In the data rows, the value 128 means zero.
Some points:
[77, 139, 122, 109, 158, 182, 124, 149, 167, 102, 115, 165, 121, 159, 149, 115, 134]
[118, 152, 104, 145, 117, 134, 144, 116, 138, 109, 119, 118, 163, 109, 77, 138, 145]
[143, 140, 120, 178, 95, 87, 156, 102, 119, 171, 123, 107, 115, 104, 109, 169, 123]
[138, 126, 114, 158, 119, 80, 149, 126, 148, 138, 129, 63, 122, 93, 91, 140, 90]
[133, 122, 103, 179, 113, 154, 153, 101, 141, 118, 159, 118, 107, 123, 126, 136, 117]
[189, 73, 134, 102, 158, 110, 131, 138, 98, 129, 117, 81, 132, 142, 91, 66, 98]
[157, 147, 102, 165, 108, 128, 151, 101, 113, 125, 123, 118, 160, 129, 84, 155, 125]
[124, 118, 143, 111, 121, 116, 108, 139, 136, 122, 161, 146, 124, 122, 152, 85, 132]
[135, 114, 111, 118, 155, 147, 150, 142, 148, 119, 123, 110, 95, 125, 153, 143, 108]
[109, 137, 113, 119, 155, 137, 117, 125, 187, 128, 155, 160, 123, 156, 158, 142, 136]
[77, 131, 118, 110, 167, 175, 118, 156, 172, 114, 123, 159, 115, 168, 158, 101, 137]
[198, 95, 148, 83, 156, 108, 142, 143, 124, 145, 107, 59, 122, 105, 86, 108, 95]
[137, 92, 152, 76, 152, 170, 133, 132, 150, 146, 128, 121, 144, 127, 68, 114, 147]
[77, 134, 131, 136, 144, 154, 124, 140, 195, 104, 88, 170, 102, 169, 162, 129, 135]
[141, 130, 143, 133, 127, 108, 129, 108, 131, 151, 103, 95, 153, 113, 107, 170, 149]
[115, 151, 152, 136, 108, 132, 107, 142, 139, 174, 136, 156, 152, 139, 141, 125, 139]
[141, 105, 163, 116, 123, 97, 117, 160, 128, 144, 132, 113, 129, 114, 93, 97, 107]
[84, 110, 140, 137, 106, 124, 87, 126, 125, 154, 145, 158, 124, 104, 136, 129, 129]
[152, 101, 139, 92, 154, 153, 137, 132, 123, 164, 129, 136, 158, 128, 76, 101, 144]
[93, 123, 157, 148, 82, 113, 129, 116, 120, 142, 116, 163, 114, 108, 145, 168, 170]
[121, 139, 126, 136, 114, 124, 132, 147, 154, 137, 126, 94, 150, 102, 106, 150, 123]
[134, 71, 173, 115, 138, 91, 145, 178, 123, 113, 121, 91, 120, 101, 106, 79, 103]
[125, 110, 137, 115, 106, 125, 109, 139, 120, 140, 161, 135, 110, 121, 156, 103, 131]
[134, 136, 134, 117, 141, 100, 113, 141, 120, 133, 166, 147, 107, 130, 167, 99, 120]
[151, 114, 155, 115, 137, 102, 117, 136, 129, 164, 115, 107, 137, 123, 93, 98, 144]
[137, 145, 105, 152, 104, 124, 151, 120, 118, 160, 124, 109, 125, 118, 97, 168, 139]
[86, 101, 127, 141, 137, 122, 120, 137, 125, 97, 123, 141, 109, 144, 172, 112, 115]
[135, 115, 110, 145, 102, 121, 63, 135, 81, 112, 140, 165, 111, 96, 190, 158, 143]
[104, 156, 113, 129, 140, 136, 113, 155, 160, 108, 112, 168, 109, 149, 175, 135, 143]
[116, 103, 95, 147, 120, 108, 88, 96, 44, 108, 134, 157, 125, 83, 192, 108, 150]
[140, 136, 151, 99, 149, 130, 170, 119, 140, 132, 118, 105, 88, 179, 143, 111, 123]
[128, 149, 123, 96, 140, 98, 117, 105, 120, 116, 169, 147, 120, 137, 155, 127, 133]
[136, 114, 98, 144, 102, 100, 144, 129, 171, 104, 105, 90, 147, 125, 100, 151, 126]
[119, 157, 127, 105, 146, 181, 102, 126, 113, 98, 156, 173, 120, 200, 146, 130, 122]
[132, 142, 158, 127, 110, 162, 144, 107, 67, 103, 84, 59, 220, 118, 20, 212, 190]
[77, 122, 116, 116, 144, 127, 136, 139, 172, 111, 121, 169, 112, 133, 162, 122, 117]
[151, 121, 91, 144, 118, 119, 147, 121, 134, 110, 118, 118, 163, 113, 89, 142, 129]
[118, 124, 94, 197, 103, 163, 167, 104, 147, 99, 150, 117, 107, 129, 126, 121, 127]
[88, 115, 146, 140, 100, 137, 115, 128, 143, 149, 143, 144, 129, 109, 157, 115, 117]
Along one direction, these points spread out more than along any other. For each point below, how far along it does it lie, from 0 to 99? 50 is the average, and the first point above lies past it.
[132, 142, 158, 127, 110, 162, 144, 107, 67, 103, 84, 59, 220, 118, 20, 212, 190] 8
[136, 114, 98, 144, 102, 100, 144, 129, 171, 104, 105, 90, 147, 125, 100, 151, 126] 37
[125, 110, 137, 115, 106, 125, 109, 139, 120, 140, 161, 135, 110, 121, 156, 103, 131] 58
[140, 136, 151, 99, 149, 130, 170, 119, 140, 132, 118, 105, 88, 179, 143, 111, 123] 53
[119, 157, 127, 105, 146, 181, 102, 126, 113, 98, 156, 173, 120, 200, 146, 130, 122] 71
[198, 95, 148, 83, 156, 108, 142, 143, 124, 145, 107, 59, 122, 105, 86, 108, 95] 25
[88, 115, 146, 140, 100, 137, 115, 128, 143, 149, 143, 144, 129, 109, 157, 115, 117] 60
[116, 103, 95, 147, 120, 108, 88, 96, 44, 108, 134, 157, 125, 83, 192, 108, 150] 61
[77, 134, 131, 136, 144, 154, 124, 140, 195, 104, 88, 170, 102, 169, 162, 129, 135] 75
[135, 115, 110, 145, 102, 121, 63, 135, 81, 112, 140, 165, 111, 96, 190, 158, 143] 64
[77, 131, 118, 110, 167, 175, 118, 156, 172, 114, 123, 159, 115, 168, 158, 101, 137] 75
[137, 145, 105, 152, 104, 124, 151, 120, 118, 160, 124, 109, 125, 118, 97, 168, 139] 36
[121, 139, 126, 136, 114, 124, 132, 147, 154, 137, 126, 94, 150, 102, 106, 150, 123] 39
[118, 152, 104, 145, 117, 134, 144, 116, 138, 109, 119, 118, 163, 109, 77, 138, 145] 38
[138, 126, 114, 158, 119, 80, 149, 126, 148, 138, 129, 63, 122, 93, 91, 140, 90] 30
[77, 122, 116, 116, 144, 127, 136, 139, 172, 111, 121, 169, 112, 133, 162, 122, 117] 70
[104, 156, 113, 129, 140, 136, 113, 155, 160, 108, 112, 168, 109, 149, 175, 135, 143] 72
[134, 71, 173, 115, 138, 91, 145, 178, 123, 113, 121, 91, 120, 101, 106, 79, 103] 39
